[[27 17  7]
 [ 3 -1  9]
 [27 22  8]]
:
[ 7 -1 27]

[[ 29 -25]
 [ 14  17]]
:
[-25  14]

[[-11   6  -9 -33  17]
 [ -6  -3  -9   9  12]
 [  0 -11 -11   0 -10]]
:
[ 17   9 -11]

[[  1   3  28   7  10]
 [  4 -15   9   5  -2]]
:
[10  5]

[[ -9 -11  -6  -1   3]
 [-26 -15  10   9   7]]
:
[3 9]

[[  3 -23  18]
 [ 25  11   6]
 [  3   3 -15]
 [ 12  14   8]
 [ 17  -1 -30]]
:
[18 11  3]

[[  1   2  -8 -13 -29]
 [ -6   1  -5 -15 -32]
 [ -5  -1  -6 -11 -35]]
:
[-29 -15  -6]
---
[[-27  23  18  19]
 [ 31  19  27   7]
 [ 11 -25  13  29]]
:
[[ 31  19  27]
 [ 11 -25  13]]

[[  2  19 -19]
 [ 36 -13  28]
 [  2  20 -20]]
:
[[ 36 -13  28]
 [  2  20 -20]]

[[  1  -3 -11 -20  -5]
 [ -9  -3 -32 -23  -3]
 [  0   1   2  -3  -3]
 [ -8  18   5  -1   0]
 [ 18  -1 -19  -8  12]]
:
[[ -9  -3 -32]
 [  0   1   2]]

[[14  4  2 -8  6]
 [-8 27 -5 14 12]
 [ 0 -3 -2 -8  5]]
:
[[-8 27 -5]
 [ 0 -3 -2]]

[[-13 -35  19]
 [-13 -35  22]
 [  7   0 -16]]
:
[[-13 -35  22]
 [  7   0 -16]]

[[ 28  -4   8 -11]
 [ -8  34  15 -10]
 [  4   4  14   7]
 [ -4 -16  23  22]]
:
[[-8 34 15]
 [ 4  4 14]]
---
[[ -6  -9   3 -27]
 [ 12  14  11  17]
 [ 14   2  12  13]
 [ 14 -23   6 -20]]
:
[-27  11   2  14]

[[ -4 -28]
 [-19  28]
 [-18  16]
 [-14  19]
 [-13  24]]
:
[-28 -19]

[[-23   3  31  27]
 [ -2   1  36  -9]]
:
[27 36]

[[  0  15 -20 -11]
 [ -5 -22   8  10]
 [ -8 -34  11  -5]]
:
[-11   8 -34]

[[ 23   3  19 -11]
 [ -6  20  -1 -11]
 [-18  -1 -29 -20]]
:
[-11  -1  -1]

[[ 15 -21  -4   8]
 [ 29 -34  15   5]
 [ -9 -17  11  -4]
 [-11 -29  -2   5]]
:
[  8  15 -17 -11]

[[  9   9  -1   6 -27]
 [-33  -4  10   5  17]
 [ -6 -15   2  -1  26]]
:
[-27   5   2]

[[-28  11  14  20 -27]
 [ 10  -6 -12 -20  11]
 [-28  12  12  18 -21]]
:
[-27 -20  12]
---
[[ 28 -17 -13  16  -2]
 [ 28  -2  -2   7 -11]
 [ 28 -12   5  -7  -2]]
:
[[ 28 -12   5  -7  -2]
 [ 28 -17 -13  16  -2]
 [ 28  -2  -2   7 -11]]

[[-18  -2  10   0  14  11   2 -12]
 [-26  -1  14   1  20  15   3 -18]
 [-31  -1  17   1  24  18   3 -21]
 [ -7   0   2   1   4   3   2  -3]
 [-22  -1  11   1  16  12   3 -15]
 [-11  -2   5   0   8   6   2  -6]
 [-15  -1   7   1  11   9   2  -9]
 [-28  -1  15   0  22  17   2 -20]]
:
[[-28  -1  15   0  22  17   2 -20]
 [-18  -2  10   0  14  11   2 -12]
 [-26  -1  14   1  20  15   3 -18]
 [-31  -1  17   1  24  18   3 -21]
 [ -7   0   2   1   4   3   2  -3]
 [-22  -1  11   1  16  12   3 -15]
 [-11  -2   5   0   8   6   2  -6]
 [-15  -1   7   1  11   9   2  -9]]

[[  2 -10 -20]
 [ 19 -10   5]
 [-15  35   2]
 [ -1   4  28]
 [ -5  -9  11]
 [ 18 -26  10]
 [-10   0 -12]
 [ -1   8  -5]
 [ -2   0  -2]
 [  7  10  19]
 [ -3  13   7]]
:
[[ -3  13   7]
 [  2 -10 -20]
 [ 19 -10   5]
 [-15  35   2]
 [ -1   4  28]
 [ -5  -9  11]
 [ 18 -26  10]
 [-10   0 -12]
 [ -1   8  -5]
 [ -2   0  -2]
 [  7  10  19]]

[[-17   9 -12  -8   9  27   4  10   6 -31   1]
 [ 22   8   7  -1  -6 -33  11  10   4  20   5]
 [ -7  33  -2   1   1 -19   6  13 -15 -27  -4]
 [ -2  12  -7  -9  -4  13  11  33   4 -28   7]
 [ 10 -10  12  11  -5 -24  -9 -20 -10  26  -6]
 [-13  21   2  11   5 -22  -8 -16 -25 -15 -13]
 [ 14  -1  -3 -12   7  -3  13   3  30  32   9]]
:
[[ 14  -1  -3 -12   7  -3  13   3  30  32   9]
 [-17   9 -12  -8   9  27   4  10   6 -31   1]
 [ 22   8   7  -1  -6 -33  11  10   4  20   5]
 [ -7  33  -2   1   1 -19   6  13 -15 -27  -4]
 [ -2  12  -7  -9  -4  13  11  33   4 -28   7]
 [ 10 -10  12  11  -5 -24  -9 -20 -10  26  -6]
 [-13  21   2  11   5 -22  -8 -16 -25 -15 -13]]

[[-33  18   4  27 -24  18  26  -4  -1]
 [  7  18  19 -11  21 -26 -17  12 -14]
 [ 26  28  11 -16 -29  -7  -3  19  13]
 [-30 -13  26  -3  17 -15  -1 -21 -30]
 [ 25 -13 -28 -12  13  26  17 -14  -1]
 [-11 -12 -31  23  25 -15 -26  13  19]
 [  8 -15 -18 -16 -20  12   8  -7 -24]]
:
[[  8 -15 -18 -16 -20  12   8  -7 -24]
 [-33  18   4  27 -24  18  26  -4  -1]
 [  7  18  19 -11  21 -26 -17  12 -14]
 [ 26  28  11 -16 -29  -7  -3  19  13]
 [-30 -13  26  -3  17 -15  -1 -21 -30]
 [ 25 -13 -28 -12  13  26  17 -14  -1]
 [-11 -12 -31  23  25 -15 -26  13  19]]

[[ 18   4   3 -22 -12   1   8   0  -8  20]
 [  9   6  -5   0   5   0  -6  13  15  -6]
 [-15  -7  -7  15   5 -14 -15   8  -9  23]
 [  7  16  -7  10 -18  12   3  18  11   3]
 [  3 -26 -17  -2   0  18   5  -6  12   7]
 [  1  -8 -14   6   8  11   8  -7 -18  -5]]
:
[[  1  -8 -14   6   8  11   8  -7 -18  -5]
 [ 18   4   3 -22 -12   1   8   0  -8  20]
 [  9   6  -5   0   5   0  -6  13  15  -6]
 [-15  -7  -7  15   5 -14 -15   8  -9  23]
 [  7  16  -7  10 -18  12   3  18  11   3]
 [  3 -26 -17  -2   0  18   5  -6  12   7]]
